Rotation paths and how fast each direction turns (degrees each step):
Each turn is a multiple of 5 degrees from 10 to 175, or 0.
Each row of a path follows its step; steps can be skipped.
Rotation 1:
step 0: [ 32.8  -2.4 -13.3   5.5   4.3 -12.5   0.4  22.1   5.4   6.3 -36.4  29.6
 -26.8   2.8  -5.7 -12.8  -2.8  36.2  13.3  45.6   5.8 -10.5  19.7  26.0
 -11.8 -15.0   2.1  31.0 -14.3  -5.2   5.9   0.7   3.9  -8.2 -18.8   3.6
  11.9 -18.3  -4.5  -6.4  -3.2  34.4 -16.2  26.2   4.6 -12.4   1.0  10.8
 -14.5 -15.7  24.7  -4.9  14.9   0.5 -18.9   6.5   1.2 -23.8   0.9  -2.5
 -10.5 -20.9  29.7  18.8 -14.2  -9.3  -0.5  25.3  -3.3  21.3  -3.4  -6.3
  -0.6 -14.6  -7.6  -6.1  -4.7  17.3]
step 3: [ -5.9   7.3   9.8   5.6 -13.5   2.3 -11.8  13.0  -0.7 -10.3 -13.6  19.6
  24.4  23.4 -14.1  10.6 -12.1  15.9 -12.3  23.8 -18.5  -3.4 -36.9 -13.7
  12.4 -12.4  16.6   7.1 -11.8  12.6   3.4  25.8  -9.3 -10.6   4.8   4.8
  -4.2  38.1  -2.5   2.9   1.3  22.3   0.0 -13.3  25.3  29.2  14.2  12.9
 -52.8  -8.2   6.9   0.3   2.8 -13.0  -7.8  -2.9 -15.1  10.8   1.1 -19.3
   3.6  -3.1  -2.9  -8.6 -48.0 -16.7  35.6  -3.0   2.9  -1.9  11.9 -20.9
   4.4 -10.7  -0.1  -7.6   0.8 -25.4]
step 10: [  6.6 -22.8   9.3  33.3  -8.4  -8.3   8.0  10.2  25.2 -10.7 -14.9  -2.3
  -1.9   9.4 -25.9  -9.0  -5.4  25.9  10.5  14.5  25.7 -15.1 -15.9   1.0
   6.3  21.1  19.0  -2.4 -14.5  -4.3   0.2  15.4  14.4 -11.8  31.6   6.9
 -18.5   6.9   6.1  -0.2  -5.4  -3.6   1.0 -32.0  11.7  -1.0   4.5   4.5
  23.8  -2.9  32.7 -15.9   8.7   0.9  27.1  -9.9   1.5  54.7  12.1  -6.8
   2.2 -11.4  21.0  -8.7  20.3  -0.9 -21.9   0.0 -27.0   9.8  37.0  17.2
 -18.2  -1.6  -1.7   3.3   0.8  16.1]
step 19: [ 24.4 -16.3  35.2   8.3  -7.6  22.8  17.6   2.9  -6.4  27.1  12.6  -2.4
  -3.0 -10.2   6.3 -25.2  11.7  15.7  41.1  -2.2 -21.3   3.2   4.2  20.1
 -25.1  20.2 -12.7   6.4  15.2  -3.3  11.8   4.2   6.7 -39.3  -8.8   3.6
  16.0  16.1  -4.3   1.7 -14.2  -3.0  -0.4  20.0 -10.0  15.3 -22.2 -11.1
 -35.5   1.1  45.6  33.1   6.1  -3.3 -14.3  -6.5 -23.5 -15.4  -1.3  -8.5
  -1.1  -4.8  12.1   1.8 -15.1 -17.0  14.9  16.9  -0.4  -2.0   1.3   7.4
 -15.3  -1.4   2.3  11.0 -17.2  17.7]
step 20: [ -2.2   8.3 -13.5  -2.3  13.8  38.5   8.4  -4.0  19.6  -6.1 -19.1  -8.1
   6.5  39.4 -19.4   4.8   6.6  31.9  22.7  -4.4   7.9 -35.7   5.8  20.5
  -7.1  -8.8   4.9  13.9  19.1  14.1 -14.7   5.1 -16.9  -2.2   2.5  -1.5
 -31.2 -11.1  -3.3  -9.7   0.9   2.3   1.9  11.4   4.7  -8.5  -6.3   7.8
 -12.9   2.4 -25.2   9.9  25.6  -0.4  -4.2 -25.2 -26.9  -0.9  -7.6 -16.9
  -5.8 -26.8  33.5  -7.9  -3.0 -20.3 -14.9  17.6 -12.1 -10.3 -10.2 -32.7
   6.7  14.5  -6.8 -24.8  23.6 -25.4]
step 31: [ -4.8  -8.9  24.4  16.8  23.1  13.8  12.8   3.5 -23.5   9.3  -0.8 -12.6
  -4.2  12.3 -16.9  13.8  10.9  14.2  10.0  28.5  -8.6 -10.7  -7.9   7.3
   2.3  13.6  15.8 -21.9  12.7   1.1  12.8  -6.2   0.2 -35.7 -13.3 -19.8
  -2.6 -22.3  -4.3 -13.0 -12.1  21.4  -5.7  -1.3  25.6  16.3   2.7  19.9
 -42.8 -14.1  -7.9  -0.3  38.5  14.9 -30.0 -20.7  12.6 -12.9  21.9   2.6
  -7.8   2.4   5.8  27.1  -8.4  -0.1   4.9  36.1  15.5 -13.9  15.7  10.7
  22.4  18.5  -8.3 -15.6   7.8  10.6]
step 32: [ 23.8 -17.9  10.3 -28.0  -7.3  19.7  21.7   6.6  24.6  12.8 -33.6   3.0
   2.7  14.5  22.6 -18.9  27.9   5.7   2.4   1.6 -15.9 -14.0   7.1  17.1
 -14.9   1.4   2.0 -24.2  14.6  -3.9   7.7   6.0  14.2  -1.9 -12.9 -15.0
 -11.4  24.5   5.3   3.5   2.1 -23.0  25.4  -8.5  12.5  -3.3  -9.1 -17.6
  -5.2   7.2  22.7 -10.4  10.1 -20.9  15.4  -9.3 -29.0   6.8 -24.3 -46.4
 -10.5   8.7  -1.5  27.3 -19.3 -21.2  11.9  19.5 -10.5 -19.2 -17.7 -17.9
  13.7  -1.3  -0.2 -17.1 -15.1  -0.4]
step 35: [  0.9 -24.2   7.9 -17.7 -11.1  21.0  -5.6 -24.2  12.5 -19.2   3.3 -11.2
   1.6   2.4 -13.4   6.5 -31.1 -13.9 -11.1   8.9  35.0  10.6 -20.6 -13.0
 -20.8   9.0 -36.4   5.6  14.0  -7.0   3.3  -0.9  18.8 -27.7   4.4 -10.9
   8.4  -0.6 -20.9   4.2   4.1 -13.7  12.5 -15.7  16.4  25.2   9.1   5.3
  10.7 -11.0  13.4 -29.3   8.5  -6.4  12.2 -10.6 -21.5  13.1   3.3 -12.2
  14.6  15.6  23.9 -14.2 -17.2 -12.2  -6.2  13.9 -23.2  40.2  10.5  -5.0
 -31.3  35.6   2.9 -10.1 -13.9  -2.4]
step 36: [  3.9 -12.1  -8.1   4.1   1.7  21.1 -16.0  16.6  -2.5  -7.6  20.3  10.3
 -28.6   8.9 -12.5   5.9 -15.1  40.9  13.2 -20.4 -14.3  -1.9   1.8   4.0
  -8.3   9.1   1.8   5.5   4.6  13.2  29.0   0.6   0.5 -24.3   8.2   3.8
  23.5  10.2  -4.1  -7.4  12.7  26.1  -4.5  30.0  10.2  -8.5  -7.4   3.1
 -28.5 -18.4  -1.1 -16.4  -4.7 -11.7  35.6  24.0  16.3  -7.7  -4.1 -16.4
 -31.0  10.2 -13.0 -19.6  -2.4  -4.7 -15.7 -11.6  13.1 -13.8  34.6 -10.4
 -28.1  -4.6 -27.1 -21.6 -24.3 -19.4]
[-6.4  1.0  4.4  3.4 -1.4  3.1  1.0  2.6 -2.2 -1.2  2.8  3.9  1.8  6.3
  8.7  5.5 -3.3  3.1  3.8  3.9 -3.3 -5.9 -3.7 -1.1  1.2  2.0 -2.1 -3.7
  5.7 -3.5 -6.9 -4.6 -5.1  0.0 -3.0 -6.1  1.3 -3.0  5.7 -2.0  1.7  7.3
 -2.3 -7.5 -0.5 -4.2  4.2 -4.8  7.5  3.4 -2.6  1.2  0.9 -1.8 -2.3 -0.2
  4.7 -0.7 -8.5 -1.4 -0.2 -3.9 -5.2  3.1  0.1 -7.1 -1.4  0.0 -1.2  4.7
  2.3 -1.1 -1.5  2.3  3.4 -1.6 -0.6 -0.3] : 130
[-0.2 -2.1 -2.5 -9.8  5.3 -0.2 -3.3 -7.8  4.3  3.6  0.6  3.8 -8.6  4.6
 -2.7 -4.2  0.7  0.7  1.7 -4.3  2.9 -3.7 -2.1  6.0  1.7 -0.8 -1.9  4.6
  2.5  3.4  6.4  0.5 -0.6  3.4 -3.4 -7.0  1.6  3.4 -0.7 -4.4 -3.4  7.0
 -1.2  4.5  5.7 -2.0  1.7 -1.2  1.7  0.7 -4.0 -0.8 -1.8 -0.9  0.8 -4.7
 -2.7 -2.9 -7.4  1.9 -5.6  3.4  1.1  6.7 -0.8 -2.7  9.0 -0.1 -1.0  0.3
 -0.1 -2.4 -4.3 -3.9 -4.4 -4.1  2.3  0.6] : 90
[  0.9  -2.1   6.1  -6.2  -0.7  -4.3  -1.3   0.6   3.8   6.9  -2.8  -1.5
   0.5   4.9  -1.4   0.8  -0.1  -8.4   3.1  -0.9  -6.1   0.9   4.2  -3.2
  -2.1   0.4  -6.1  -1.8  -2.8  -1.9   1.5  -2.1  -0.7   4.8  -4.9  -1.2
  -1.4   2.3  -6.9   4.9  -4.6   4.9  -2.1  -6.7   2.4  -1.7  -3.3   1.4
   0.8   7.5   3.8  -1.9   3.9   1.1   5.4   1.2   1.2   5.7   1.1  -4.6
  -7.1  -1.4  -0.9 -11.4   4.2   3.0  -2.0   2.5   1.8   4.5  -2.2   1.3
  -2.7   2.4   1.3  -1.8   4.1   5.8] : 130
[-6.4  1.1  3.1  1.4 -0.7  0.4  2.7 -6.9 -1.4  1.1  1.6 -1.5  0.3 -0.6
 -2.1 -1.3  5.7  5.1 -0.5 -2.2  1.9  1.8  0.8 -5.1  6.8 -2.1 -0.4  3.7
  3.6  1.6 -3.1 -6.6  3.4 -1.9  4.9  3.3 -3.5 -4.8 -4.7 -7.2  0.4  2.1
  1.0 -5.4 -4.8 -7.3 -0.1  6.5 -0.9  1.2 -5.2 -6.8  0.7 -6.0 -3.9 -1.3
  6.9 -1.0  5.9 -1.3 -5.5  4.6  3.9 -0.6  6.6 -2.9  1.6 -0.3  2.6 -1.6
 -4.4 -2.7  2.1 -7.8  2.9  3.1  3.5  4.4] : 110
[-7.4  0.9  1.9 -1.7 -4.3  3.9 -3.1  0.8  6.6  5.1  3.4  2.9 -5.3  2.2
 -2.0 -0.3 -1.5  1.2  2.1  9.1  1.8  3.7  4.8 -3.3 -3.3  2.8  1.5  3.3
 -1.7 -0.7  0.2  5.1  0.6 -0.6  6.2 -0.9  3.3 -1.0  3.7 -0.8 -3.4 -3.9
  2.4 -6.0  0.1  0.7 -4.3  0.1  0.6 -4.6 -0.1  5.2  3.3 -2.7  0.5 -3.5
  5.6 -1.2 -9.0  0.3  9.9  6.8 -0.9 -6.0  2.6  6.1  7.2  6.6 -0.9 -4.5
 -2.2  1.3 -1.2  0.0  1.5  2.7  2.6 -1.4] : 160
[ 7.3  3.2 -0.2  1.1  2.3  7.5 -0.8 -4.9  0.5  1.6 -0.6  0.2  9.9  1.1
 -1.9  4.7  6.8 -1.1  0.6  0.0 -0.5 -1.7 -2.7  0.1  0.3 -1.5  5.7  2.9
 -0.3 -0.1 -2.0 10.4 -2.3  0.6 -8.4  2.4 -2.3  1.0  1.3  4.5 -0.8 -3.1
  0.4 -8.9 -5.8  2.8  6.4  1.5  0.2  5.7  0.9  2.1  0.9 -0.7  4.4  0.4
  3.4  6.8 -5.4  5.3 -1.6  6.7  5.3  2.3  0.2 -0.3  2.4 -4.6  0.4 -1.4
  0.5  1.0  0.8 -6.9  0.6 -3.9  3.2 -4.5] : 60
[ 1.1  3.5 -2.6 -3.5 -6.2  1.5 -2.0 -2.8  1.8 -1.9  3.7  2.0  4.2 -1.7
 -3.4  5.4  5.3  2.8  7.7 -4.8  6.2 -7.4  0.0  3.7  0.6  1.5 -3.0  2.2
  6.7  6.2  3.5 -3.7 -8.2 -5.9  0.8  0.8 -0.4  2.7  0.0 -3.4  1.6 -6.7
  2.0 -5.2 -0.6  3.3 -2.8  0.0 -1.7  1.4  3.0 -2.0  0.9 -2.2 -2.3  0.9
 -3.4 -2.5  0.3  0.6 -4.9  2.7 -4.2 -8.4 -5.6  0.4 -1.9  0.2  1.7 -4.4
  0.8 -3.2 -6.4 10.9  1.8  1.0 -2.9  0.6] : 25
[  5.1  -0.1   3.7   3.8  -4.4   4.6  -2.2  -0.1   2.2  -6.7  -3.0  -0.4
   0.5   5.2   0.6  -5.2   2.4   5.1   1.8  -2.0  -3.7   3.4   5.6  -6.7
  -3.9  -3.2   1.3   4.7   1.3  -4.6   8.1  -6.6  -0.5   2.8  -4.2  -1.2
   3.8   4.7   2.3  -2.6   2.8  -3.3  -1.2  -0.7  -0.5  -5.5  -0.8  -3.4
   0.0   1.2   5.5  -4.5   3.4   2.1   2.2   8.6   1.4  -4.1  -3.6   2.5
   2.6  -5.4  -2.2   3.8  -0.5   3.3   2.7  -5.2   3.3  -3.6 -11.0  -2.4
  -1.9  -3.2  -3.0   0.7  -4.2   0.9] : 170
